In the data rows, 128 means zero.
Here are some points, one per row:
[161 114 153  96 171 153 132 161 108 159 119 104]
[116 118 125 119 132 101 117 124 113 129 118 123]
[139  97 147 117 153 125 112 143 114 142 107  95]
[105 121 113 132 121 124 165 116 234 114 190 122]
[107 121 116 130 116 255 113 118 106 113 109 121]
[ 99 211 123 172 108 113 122 110 115 115 124 190]
[134 113 156 114 170 141 110 156 110 128 112 119]
[100 225 120 181 108 111 128 111 123 123 135 208]
[121 145  95 150 101  80 152 104 186  99 170 171]
[129  94 138 121 139 117 105 129 111 123 103 100]
[112 115 130 122 118 100 130 121 134 123 119 112]
[163 118 180 126 188 255 117 191 114 192 123 128]
[122  89 157 117 153 124 118 155 163 153 146 101]
[137 125 124 138 118 188 130 124 124 123 132 148]
[139 128 117 140 116 117 148 119 174 119 155 148]
[183  90 144 117 145 113 100 146 110 145 114  99]
[141  92 150 117 154 125 109 147 113 141 104  91]
[188 123 208 124 234 196 119 212 115 192 127 131]
[135 101 127  99 128 128 113 138 108 121 103  99]
[114  96 115 115 121 121 108 117 107 125 112 121]
[100 250 111 166 116 140 126 115 107 124 110 211]
[146 189 121 138 117 141 132 115 113 136 120 160]
[138  96 128  96 130 137 115 140 104 122 104  96]
[142  95 147 121 150 128 107 140 112 141 108  97]
[110 115 129 123 132 107 120 126 113 132 115 126]
[144 176 104 165  89  98 130  86 118 103 116 167]
[147 180 106 163  90 100 129  89 118 107 117 170]
[100 118 119 164 121 121 119 119 115 122 115 112]
[154  99 141 102 128  98 121 124 122 156 112  91]
[143 176 103 166  92  96 126  88 118 108 119 168]
[112 143 115 141 127 110 138 137 120 117 127 133]
[135 107 120 102 157 126 120 129 104 136 110 101]
[146  90 133  94 134 145 116 144 105 120 102  90]
[121 152 105 158 102  76 148 101 166 120 162 173]
[103 195 110 124 115 122 116 114 102 124 107 154]
[119 113 133 133 122 102 129 124 141 128 126 109]
[117 118 131 112 116  94 133 133 107 120 127 120]
[122 134 136 129 133 103 254 147 232 137 255 146]
[127  94 154 116 151 121 131 156 173 152 155 103]
[119 146 101 147 101  81 154 105 184  95 164 165]
[124 140 139 139 130 101 255 142 251 127 255 144]
[184  94 144 111 149 117 111 148 110 144 115 102]
[147 183 106 162  91 101 135  89 119 106 120 174]
[137 131 116 141 125  91 166 122 194 125 174 150]
[118 122 133 116 129 100 142 142 117 131 133 127]
[107 125 120 127 114 255 119 120 105 110 111 122]
[122 155 111 155 110  79 144 107 157 130 151 172]
[171 116 193 124 223 182 117 195 113 178 124 127]
[101 217 119 174 111 114 125 109 118 121 128 198]
[136 122 116 139 116 182 129 117 124 121 133 145]
[161 114 152  99 170 153 131 155 106 152 116 104]
[105 127 122 129 118 169 156 121 213 117 179 127]
[ 98 129 116 138 111 109 112 109 108 121 117 142]
[140 164 109 153  94  99 122  91 115 111 113 156]
[151  90 133  91 139 144 114 147 106 123  96  80]
[131 116 143 102 161 138 122 151 116 143 119 112]
[112 111 126 111 109  89 120 123  99 117 118 116]
[114 103 106 115 111  90 103 111 136 111 114 125]
[132  94 154 117 154 122 116 155 161 153 137 102]
[118 107 121 118 129  95 103 115 115 117 102 107]
[141  96 153 116 153 131 114 145 112 139 105  96]
[114 119 130 117 126 108 122 127 110 131 121 128]
[144  92 129  94 135 141 114 141 105 120 102  88]
[105 123 123 130 119 227 112 121 175 116 152 126]
[145 101 132 108 132 100 111 137 111 135 112 108]
[163  99 137 117 132 102 100 134 110 127 115 103]
[155 168 142 110 130 148 136 142 111 148 124 133]
[145 175 102 158  93  97 129  85 116 103 115 161]
[122 102 134 118 131 114 106 123 109 122 109 108]
[123  92 152 114 154 123 131 153 170 151 149 103]
[113 139 116 106 127 110 134 132 119 111 125 131]
[161 117 176 120 199 162 110 180 113 155 119 122]
[149  86 116 100 125  93 120 116 119 116 106  86]
[154  93 120  98 118  91 124 120 122 116 113  92]
[114 127 132 120 129 255 127 129 116 132 121 132]
[156 126 138 119 144 115 116 154 107 134 106 137]
[ 98 224 117 188 112 112 123 107 123 122 130 208]
[101 174 114 149 112 142 184 114 162 119 185 163]
[111 105 122 127 117  96 107 110 124 116 116 109]
[101 240 111 163 112 134 120 112 106 120 112 204]
[118 111 134 133 116 104 126 119 137 123 125 112]
[114 112 127 127 127 102 111 125 113 133 120 127]
[196  93 151 116 151 119 102 152 111 150 112  97]
[109 129 111 149 122 106 124 126 111 108 114 117]
[122 116 138 138 124 106 130 127 145 133 131 111]
[126 100 157 114 150 123 143 158 182 154 163 108]
[148 186 109 164  89  97 133  89 121 103 120 171]
[150 179 124 128 119 143 133 121 110 137 119 151]
[117 114 124 124 150 115 111 134 119 135 118 109]
[102 118 114 144 116 107 116 121 115 126 117 109]
[157 123 136 122 140 114 114 151 108 131 106 135]
[119 110 129 138 123 102 132 119 143 128 131 109]
[103 162 114 142 111 143 180 109 162 116 196 154]
[109 129 121 128 115 255 118 125 171 117 113 127]
[135 125 115 145 123  88 155 118 192 121 170 148]
[101 122 118 129 118 186 150 120 208 111 153 120]
[116 142 113 105 132 108 130 135 121 118 123 129]
[152 119 142 113 145 118 118 156 105 133 103 129]
[186 121 201 125 229 188 118 204 114 180 122 124]
[100 123 117 131 110 104 109 110 107 118 112 129]
[123 158 114 157 104  82 150 104 158 124 157 174]
[106 118 118 169 112 115 114 119 118 121 120 111]
[115 126  98 134 106  80 131 108 166 101 150 148]
[126 109 112 126 116 149 116 116 115 120 122 131]
[186 113 199 130 190 233 105 205 118 191 118 121]
[122 120 142 111 148 131 125 148 118 134 120 114]
[147  95 136 104 127  92 115 121 122 153 108  92]
[167  96 157 110 155 129 111 160 141 158 119 107]
[118 118 128 115 132  99 137 136 114 133 129 126]
[118 141 111 106 128 106 130 134 121 113 125 130]
[120 143 116 107 127 106 128 136 123 116 124 130]
[113 139 114 171 127 105 127 133 119 111 117 126]
[157 100 142  98 127 102 126 129 121 164 119  99]
[118 111 130 136 123 103 133 118 142 123 127 108]
[117 116 136 118 123  97 129 137 110 126 125 123]
[156  95 121  97 129  93 121 124 122 127 111  87]
[115 113 133 133 124 101 140 126 145 126 127 107]
[105 121 115 166 116 118 121 119 118 123 121 117]
[121 124 136 116 131 103 143 143 116 130 132 128]
[121 115 138 135 122 108 135 126 143 129 130 113]
[105 127 123 129 119 144 170 121 229 110 180 127]
[104 123 120 156 114 115 122 121 117 120 118 113]
[ 96 143 119 138 118 110 124 116 115 127 119 146]
[150  92 143  99 133  99 122 128 121 137 109  91]
[132 115 111 139 123 174 118 115 123 120 124 137]
[107 104 115 118 119  86 101 112 107 118 110 111]
[150  91 143 103 129  97 119 127 123 156 110  91]
[123 128  97 128 104  77 128 109 164 101 143 143]
[151  93 136  92 139 148 111 149 106 130 103  92]
[118 142 114 104 128 110 132 134 120 116 126 132]
[154 110 145  99 168 146 127 151 106 152 114 104]
[114 135 115 170 126 109 123 132 117 115 122 130]
[139 129 117 137 121 108 151 121 176 125 167 151]
[125 137  96 143  99  78 137 105 176  96 158 156]
[130 119 134 108 153 126 117 143 119 136 119 109]
[120  92 153 114 154 123 142 154 180 152 160 105]
[102 178 108 158 112 136 158 109 143 117 183 174]
[101 109 117 156 114 110 107 118 114 121 115 112]
[158 118 132 113 143 109 111 151 108 132 105 125]
[156  92 132  87 142 147 114 151 105 130 103  87]
[144  93 157 116 149 126 106 155 144 149 138 104]
[127 130 132 130 127  97 232 140 212 125 255 135]
[153  91 117  99 120  90 120 117 120 114 107  90]
[137 124 117 134 119 175 125 120 124 120 126 139]
[117 122 117 100 142 115 133 120  99 131 112 109]
[126 151 111 143  96 100 125  95 112 113 111 149]
[125 102 111 124 116 134 110 113 113 117 115 123]
[140 126 114 144 123  92 160 117 192 121 175 150]
[104 171 114 102 110 112 118 118 102 122 111 148]
[177  93 142 116 142 112 100 143 110 143 114 104]
[145 108 137 101 156 140 122 140 102 140 115 108]
[127 103 127 105 122 120 113 135 107 117 108 103]
[126 110 115 106 122 109 115 121 108 113 102 101]
[127 148 113 136 100 103 124  98 110 117 111 140]
[155 163 126 121 130 139 120 124 111 140 112 134]
[100 203 110 174 111 134 161 111 145 116 160 181]
[166 115 191 121 217 177 118 195 114 172 120 125]
[110 171 109 103 119 110 125 113 103 123 105 105]
[118 141 114 106 129 108 129 134 120 113 123 128]
[148 185 128 130 122 146 132 121 110 141 120 158]
[116 121 132 119 126 197 128 133 112 139 128 132]
[158 127 139 123 143 113 113 155 109 134 105 134]
[140  96 151 117 154 131 112 144 112 142 106  97]
[101 125 114 130 120  96 189 116 251 110 202 126]
[147  95 153 120 152 131 107 144 111 138 103  91]
[119 136 119 120 102 100 126 114 111 120 109 120]
[143  97 147 120 146 122 105 143 116 141 107  98]
[122 126 151 126 138 255 119 142 118 146 125 127]
[105 127 119 126 117 255 121 120 105 110 110 122]
[116 114 125 124 128  99 113 124 114 128 118 123]
[116 138 112 174 125 108 128 132 118 115 126 129]
[104 118 122 122 118 242 113 122 105 116 107 120]
[144 126 173 124 166 255 122 168 117 172 124 129]
[107 125 110 127 121 101 120 123 108 117 110 108]
[131 117 153 128 148 255 112 148 117 153 120 123]
[145 128 113 147 115  90 156 115 191 118 177 149]
[144  88 148 123 153 127 101 140 112 139 100  88]
[121 153 108 160  97  75 151 102 166 121 163 176]
[115 137 112 178 126 105 124 131 119 112 122 129]
[141  91 144 119 154 122 105 139 113 139 101  90]
[106 128 118 130 114 111 187 120 244 113 204 128]
[144 189 111 158  91 102 145  96 121 109 124 177]
[127 161 115 157 103  85 147 109 157 133 161 179]
[127 119 153 125 146 255 114 150 118 154 121 128]
[121 111 124 139 124  94 126 119 148 128 128 106]
[145 181 107 164  93 104 133  88 118 107 117 173]
[108 126 120 132 117 120 177 121 241 116 194 126]
[152 172 130 126 125 146 125 126 109 145 118 145]
[102 245 108 166 114 135 120 109 106 121 113 207]
[124 160 117 155 105  87 151 109 158 132 158 179]
[127 112 115 128 122 156 118 118 119 123 118 132]
[119 115 127 127 119 100 125 119 135 124 124 111]
[107 126 109 154 126 104 125 129 113 112 120 121]
[135 118 149 106 158 138 119 155 119 142 118 109]
[130 120 146 104 154 135 124 153 119 141 121 113]
[118 121 128 124 125 219 122 125 115 133 124 129]
[154  97 122  96 119  93 129 121 122 113 113  92]
[153 118 141  96 162 146 134 147 105 148 119 108]
[160 146 136 102 142 145 124 143 110 155 117 122]
[127 116 136 104 154 127 120 149 120 138 118 109]
[145 175 103 166  90  96 124  86 119 108 118 166]
[101 112 111 127 117  99 109 116 109 120 107 104]
[118 136 109 108 126 102 125 132 122 113 125 126]
[156 118 176 130 168 255 111 171 118 165 121 122]
[156 109 134 112 145 113 105 148 105 132 101 121]
[101 117 115 125 121 255 111 117 104 112 104 119]
[136 102 151 114 147 129 120 143 112 136 108 100]
[ 96 142 121 132 113 113 130 118 113 126 122 150]
[132 123 120 128 118 171 131 121 119 122 128 141]
[109 117 120 117 109 103 111 114 103 117 114 122]
[136 158 108 150  93  98 121  90 112 106 112 152]
[135 124 120 136 122 136 131 124 158 126 151 146]
[140 122 164 126 154 255 116 159 116 162 126 129]
[155  88 137  93 137 133 109 150 105 128 104 104]
[121 137 136 130 131 101 255 147 244 130 255 144]
[102 178 121 140 111 117 126 115 111 125 127 154]
[115 116 133 122 106  99 116 118 126 111 107 109]
[109 138 117 153 129 115 135 139 113 122 121 130]
[140 124 120 137 116 173 120 117 121 117 126 139]
[134  94 144 117 146 125 110 138 111 136 105  99]
[143  93 148 118 152 124 108 144 114 141 106  92]
[126  97 155 114 150 122 140 156 178 151 160 104]
[125 128 132 125 130  97 231 141 211 128 253 134]
[117 142 119 108 127 110 131 138 120 118 126 131]
[113 138 114 165 124 107 129 135 117 114 122 129]
[101 208 123 160 111 115 124 115 117 127 126 191]
[162 112 177 124 211 160 110 180 112 161 122 120]
[119 104 131 141 125 103 122 121 143 131 129 109]
[134 115 130  95 145 127 126 137 102 133 111 108]
[158 104 141  98 141 126 112 153 103 129 102 113]
[113 112 123 125 127 100 113 120 113 128 119 123]
[145 181 108 159  93 101 134  91 117 107 117 167]
[123 154  98 154  97  77 160 106 194  97 178 174]
[117 116 145 129 135 255 114 134 116 138 122 126]
[120 112 133 132 124 109 132 119 137 126 127 111]
[121 119 132 116 122  98 135 138 112 126 133 126]
[148 192 122 139 112 144 136 115 112 135 127 166]
[111 112 125 122 124  98 112 122 113 125 114 120]
[101 198  99 137 111 114 109 103 103 113 105 166]
[173  99 142 113 141 112 105 142 109 138 111 105]
[177 115 199 125 230 186 113 202 115 186 120 125]
[150  99 143 101 128  99 123 126 120 156 112  95]
[199  96 154 113 153 125 106 158 111 155 115 103]
[104 123 121 121 120 255 116 124 106 119 107 124]
[101 111 116 139 114 106 111 115 110 115 110 107]
[106 227 108 154 112 129 113 107 104 115 106 187]
[ 98 117 120 160 115 118 125 120 116 117 116 111]
[137 127 123 139 123 100 155 123 182 125 166 152]
[111 115 128 122 132 238 119 128 113 139 118 127]
[102 116 116 128 108 101 108 109 108 117 113 128]
[ 98 139 120 140 111 118 124 110 109 121 123 151]
[125 124 139 121 128 103 141 144 118 132 137 128]
[127 140 138 134 130 104 255 145 242 132 255 151]
[103 201 122 158 106 114 121 112 114 122 128 177]
[101 122 116 142 110 104  99 104 109 117 107 132]
[ 99 136 117 133 116 116 121 112 109 126 118 147]
[147  96 130  97 130 136 111 142 108 120 102  94]
[101 113 119 152 139 115 109 118 118 121 111 108]
[101 137 119 142 111 109 113 112 113 124 120 145]
[159 126 143 120 137 116 119 152 107 125 104 130]
[124 103 126 105 116  88 120 117 116 143 112 104]
[193  90 147 118 154 118  95 145 110 146 111  98]
[144  96 149 118 155 126 109 144 114 138 102  94]
[129 102 126 114 123  93 102 126 106 122 111 107]
[158  93 121 100 122  97 119 119 121 116 108  89]
[105 118 118 120 115 200 113 119 107 107 103 113]
[151 192 128 133 113 146 137 122 111 138 128 165]
[102 224 126 177 109 118 127 116 119 127 131 209]
[108 106 117 119 123  93 106 112 108 119 110 115]
[111 114 127 134 137 118 118 134 119 124 116 113]
[123 143  93 142 101  78 147 105 180  98 165 161]
[107 121 117 128 120 255 108 119 104 117 107 124]
[103 110 116 118 117 157 110 115 106 112 105 112]
[117 108 130 134 125 101 127 122 143 129 123 108]
[134 118 148 103 160 142 121 153 115 141 120 113]
[142 129 113 142 120  87 154 118 188 121 171 146]
[114 115 123 111 123  88 124 127 104 123 118 118]
[100 104 121 117 165  96 100 116 105 122 118 114]
[114 121 131 126 127 248 117 126 115 126 121 125]
[118 116 134 134 123 104 138 121 143 123 129 110]
[123 114 134 138 119 103 133 122 144 123 130 108]
[107 135 122 128 115 106 194 124 249 113 206 133]
[116 112 138 136 122 106 136 126 144 127 129 112]
[126 129 140 117 125 106 148 145 117 130 140 132]
[116 122 130 125 125 255 120 126 115 130 123 127]
[110 120 110 140 122 104 117 127 110 115 111 116]
[103 120 119 125 117 255 116 119 105 110 105 120]
[119 110 130 134 122  99 122 122 140 128 123 108]
[114 141 113 121 129 106 129 135 121 117 125 131]
[154 111 139 101 144 117 118 153 105 131 103 120]
[143 177 115 148  90 111 142  99 114 116 124 169]
[ 99 220 119 191 105 109 119 106 122 118 132 206]
[ 96 215 110 143 113 130 121 113 103 121 110 180]
[138 110 155 121 192 138 106 160 111 149 121 119]
[140 127 117 139 116 153 130 119 157 119 133 144]
[119 120 137 121 130 102 140 144 118 132 208 130]
[121 151 104 159  97  76 157 100 174 113 161 172]
[156 145 156  95 143 154 139 160 108 155 117 105]
[150  96 121  93 124  99 131 122 119 122 111  97]
[116 119 126 123 128 255 118 125 116 132 121 128]
[117 113 139 134 124 109 137 128 142 133 129 113]
[114 118 129 126 127 255 115 124 115 130 119 127]
[103 183 124 147 106 114 117 111 112 118 124 172]
[117 118 129 124 132 155 115 127 114 134 122 127]
[124 147  90 153  97  77 156  99 189  92 173 169]
[152  91 125  98 131  96 118 127 122 125 104  85]
[125 139 111 129 101  98 121 105 109 118 112 133]
[125  95 153 116 149 121 139 155 177 151 158 103]
[137 105 142 116 144 122 114 134 113 130 107 101]
[140  93 128 105 128  89 116 115 121 154 109  92]
[109 120 134 122 130 255 123 127 113 132 119 132]
[155 117 149  98 163 147 131 151 106 146 116 105]
[147 178 104 159  90  97 131  89 118 109 122 167]
[154 111 148  97 169 149 133 152 105 148 116 103]
[126 105 137 116 138 115 114 128 113 124 103 102]
[157  91 122 102 134  93 114 122 122 127 107  85]
[117 112 120 102 119  99 134 120 114 145 105 111]
[110 108 119 119 122  98 111 117 108 124 117 118]
[123 123 140 120 126 108 205 143 173 129 214 134]
[135 105 122 103 125  85 124 112 120 149 107  97]
[140 167  99 157  94  94 124  84 115 103 115 160]
[127 157 112 158 100  80 147 104 160 124 157 173]
[126 158 113 158 101  78 146 106 163 127 160 176]
[142 106 142 104 118  97 123 124 119 153 117 104]
[114 118 102 119 109  87 115 111 144 107 136 136]
[122 133 137 129 128 101 255 144 231 128 255 142]
[124 122 153 125 143 255 118 144 117 148 121 126]
[151 183 103 168  86  92 130  87 123 103 123 169]
[102 240 114 155 112 139 127 114 104 120 112 201]
[143  93 152 120 150 135 110 145 110 142 109  98]
[122 151  99 156  97  81 159 102 173 113 178 175]
[123 129 140 121 131 105 204 149 177 133 254 135]
[142  95 156 115 152 133 116 147 110 137 106  95]
[ 99 117 118 158 119 117 119 121 115 124 110 110]
[101 203 104 171 114 133 121 109 108 120 159 210]
Along one direction, these points spread out more than along any other. Where along it does each point below lie, from 0 to 9? The average is between 4 and 5, and the first point in the table lies past the average.
[114 121 131 126 127 248 117 126 115 126 121 125] >> 6
[113 139 114 171 127 105 127 133 119 111 117 126] >> 4
[109 120 134 122 130 255 123 127 113 132 119 132] >> 6
[115 113 133 133 124 101 140 126 145 126 127 107] >> 4
[114 115 123 111 123  88 124 127 104 123 118 118] >> 5
[144 189 111 158  91 102 145  96 121 109 124 177] >> 2
[145 175 103 166  90  96 124  86 119 108 118 166] >> 2
[103 110 116 118 117 157 110 115 106 112 105 112] >> 5
[117 122 117 100 142 115 133 120  99 131 112 109] >> 5
[140 127 117 139 116 153 130 119 157 119 133 144] >> 4
[131 116 143 102 161 138 122 151 116 143 119 112] >> 6
[119 104 131 141 125 103 122 121 143 131 129 109] >> 4
[118 116 134 134 123 104 138 121 143 123 129 110] >> 4
[196  93 151 116 151 119 102 152 111 150 112  97] >> 7
[161 114 153  96 171 153 132 161 108 159 119 104] >> 7
[147  95 136 104 127  92 115 121 122 153 108  92] >> 5
[137 105 142 116 144 122 114 134 113 130 107 101] >> 6
[111 115 128 122 132 238 119 128 113 139 118 127] >> 6
[145 108 137 101 156 140 122 140 102 140 115 108] >> 6
[127 130 132 130 127  97 232 140 212 125 255 135] >> 1
[137 131 116 141 125  91 166 122 194 125 174 150] >> 2
[103 183 124 147 106 114 117 111 112 118 124 172] >> 3
[171 116 193 124 223 182 117 195 113 178 124 127] >> 8
[127 119 153 125 146 255 114 150 118 154 121 128] >> 7
[145 181 107 164  93 104 133  88 118 107 117 173] >> 2
[130 119 134 108 153 126 117 143 119 136 119 109] >> 6
[102 116 116 128 108 101 108 109 108 117 113 128] >> 4
[147  96 130  97 130 136 111 142 108 120 102  94] >> 6
[120  92 153 114 154 123 142 154 180 152 160 105] >> 5
[139 128 117 140 116 117 148 119 174 119 155 148] >> 3
[135 124 120 136 122 136 131 124 158 126 151 146] >> 4
[109 129 121 128 115 255 118 125 171 117 113 127] >> 6
[ 98 139 120 140 111 118 124 110 109 121 123 151] >> 4
[117 118 129 124 132 155 115 127 114 134 122 127] >> 5
[151 192 128 133 113 146 137 122 111 138 128 165] >> 4
[143  93 152 120 150 135 110 145 110 142 109  98] >> 6
[142 106 142 104 118  97 123 124 119 153 117 104] >> 5
[139  97 147 117 153 125 112 143 114 142 107  95] >> 6
[107 104 115 118 119  86 101 112 107 118 110 111] >> 5
[102 224 126 177 109 118 127 116 119 127 131 209] >> 2
[158 118 132 113 143 109 111 151 108 132 105 125] >> 6
[155 168 142 110 130 148 136 142 111 148 124 133] >> 5
[110 171 109 103 119 110 125 113 103 123 105 105] >> 4
[140 122 164 126 154 255 116 159 116 162 126 129] >> 7
[161 117 176 120 199 162 110 180 113 155 119 122] >> 7
[105 118 118 120 115 200 113 119 107 107 103 113] >> 6
[136 102 151 114 147 129 120 143 112 136 108 100] >> 6
[137 124 117 134 119 175 125 120 124 120 126 139] >> 5
[126 100 157 114 150 123 143 158 182 154 163 108] >> 5
[ 98 117 120 160 115 118 125 120 116 117 116 111] >> 4
[100 250 111 166 116 140 126 115 107 124 110 211] >> 2
[104 171 114 102 110 112 118 118 102 122 111 148] >> 4
[ 99 117 118 158 119 117 119 121 115 124 110 110] >> 4
[117 116 136 118 123  97 129 137 110 126 125 123] >> 5
[105 127 119 126 117 255 121 120 105 110 110 122] >> 6
[140  93 128 105 128  89 116 115 121 154 109  92] >> 5
[101 113 119 152 139 115 109 118 118 121 111 108] >> 5
[148 192 122 139 112 144 136 115 112 135 127 166] >> 4
[127 157 112 158 100  80 147 104 160 124 157 173] >> 2
[101 203 104 171 114 133 121 109 108 120 159 210] >> 2
[126 109 112 126 116 149 116 116 115 120 122 131] >> 5
[119 110 130 134 122  99 122 122 140 128 123 108] >> 4
[154  97 122  96 119  93 129 121 122 113 113  92] >> 5
[125 128 132 125 130  97 231 141 211 128 253 134] >> 2
[117 142 119 108 127 110 131 138 120 118 126 131] >> 4
[144 126 173 124 166 255 122 168 117 172 124 129] >> 8
[127 112 115 128 122 156 118 118 119 123 118 132] >> 5
[114 118 102 119 109  87 115 111 144 107 136 136] >> 3
[140  96 151 117 154 131 112 144 112 142 106  97] >> 6
[126 158 113 158 101  78 146 106 163 127 160 176] >> 2
[132 115 111 139 123 174 118 115 123 120 124 137] >> 5
[134  94 144 117 146 125 110 138 111 136 105  99] >> 6
[116 138 112 174 125 108 128 132 118 115 126 129] >> 4
[151  90 133  91 139 144 114 147 106 123  96  80] >> 7
[158 104 141  98 141 126 112 153 103 129 102 113] >> 6
[103 195 110 124 115 122 116 114 102 124 107 154] >> 4
[123 114 134 138 119 103 133 122 144 123 130 108] >> 4
[135 118 149 106 158 138 119 155 119 142 118 109] >> 6
[150 179 124 128 119 143 133 121 110 137 119 151] >> 4
[199  96 154 113 153 125 106 158 111 155 115 103] >> 7
[177  93 142 116 142 112 100 143 110 143 114 104] >> 6
[101 208 123 160 111 115 124 115 117 127 126 191] >> 2
[152 119 142 113 145 118 118 156 105 133 103 129] >> 6
[132 123 120 128 118 171 131 121 119 122 128 141] >> 5
[122 133 137 129 128 101 255 144 231 128 255 142] >> 1
[138  96 128  96 130 137 115 140 104 122 104  96] >> 6
[119 115 127 127 119 100 125 119 135 124 124 111] >> 4
[142 129 113 142 120  87 154 118 188 121 171 146] >> 2
[103 201 122 158 106 114 121 112 114 122 128 177] >> 3
[116 112 138 136 122 106 136 126 144 127 129 112] >> 4
[101 217 119 174 111 114 125 109 118 121 128 198] >> 2
[141  96 153 116 153 131 114 145 112 139 105  96] >> 6
[141  92 150 117 154 125 109 147 113 141 104  91] >> 6
[155  88 137  93 137 133 109 150 105 128 104 104] >> 6
[125 137  96 143  99  78 137 105 176  96 158 156] >> 2
[103 162 114 142 111 143 180 109 162 116 196 154] >> 2
[137 125 124 138 118 188 130 124 124 123 132 148] >> 5
[127 140 138 134 130 104 255 145 242 132 255 151] >> 1
[159 126 143 120 137 116 119 152 107 125 104 130] >> 5
[ 98 129 116 138 111 109 112 109 108 121 117 142] >> 4
[156 145 156  95 143 154 139 160 108 155 117 105] >> 6
[107 125 120 127 114 255 119 120 105 110 111 122] >> 6
[122  89 157 117 153 124 118 155 163 153 146 101] >> 6
[143  97 147 120 146 122 105 143 116 141 107  98] >> 6
[122 155 111 155 110  79 144 107 157 130 151 172] >> 2
[193  90 147 118 154 118  95 145 110 146 111  98] >> 7
[134 118 148 103 160 142 121 153 115 141 120 113] >> 6
[147 178 104 159  90  97 131  89 118 109 122 167] >> 2
[156 109 134 112 145 113 105 148 105 132 101 121] >> 6
[123 128  97 128 104  77 128 109 164 101 143 143] >> 3
[154 110 145  99 168 146 127 151 106 152 114 104] >> 7
[144  92 129  94 135 141 114 141 105 120 102  88] >> 6
[149  86 116 100 125  93 120 116 119 116 106  86] >> 5
[121 111 124 139 124  94 126 119 148 128 128 106] >> 4
[167  96 157 110 155 129 111 160 141 158 119 107] >> 6
[106 227 108 154 112 129 113 107 104 115 106 187] >> 3
[109 117 120 117 109 103 111 114 103 117 114 122] >> 4
[100 104 121 117 165  96 100 116 105 122 118 114] >> 5
[125 102 111 124 116 134 110 113 113 117 115 123] >> 5
[102 240 114 155 112 139 127 114 104 120 112 201] >> 2
[140 167  99 157  94  94 124  84 115 103 115 160] >> 3
[112 111 126 111 109  89 120 123  99 117 118 116] >> 5
[143 177 115 148  90 111 142  99 114 116 124 169] >> 3
[156  92 132  87 142 147 114 151 105 130 103  87] >> 7
[123 154  98 154  97  77 160 106 194  97 178 174] >> 1
[112 115 130 122 118 100 130 121 134 123 119 112] >> 4
[161 114 152  99 170 153 131 155 106 152 116 104] >> 7
[177 115 199 125 230 186 113 202 115 186 120 125] >> 8
[123 129 140 121 131 105 204 149 177 133 254 135] >> 2
[106 128 118 130 114 111 187 120 244 113 204 128] >> 2
[154  93 120  98 118  91 124 120 122 116 113  92] >> 5
[139 129 117 137 121 108 151 121 176 125 167 151] >> 3
[114 119 130 117 126 108 122 127 110 131 121 128] >> 5
[141  91 144 119 154 122 105 139 113 139 101  90] >> 6
[140 124 120 137 116 173 120 117 121 117 126 139] >> 5
[125  95 153 116 149 121 139 155 177 151 158 103] >> 5
[102 178 121 140 111 117 126 115 111 125 127 154] >> 3
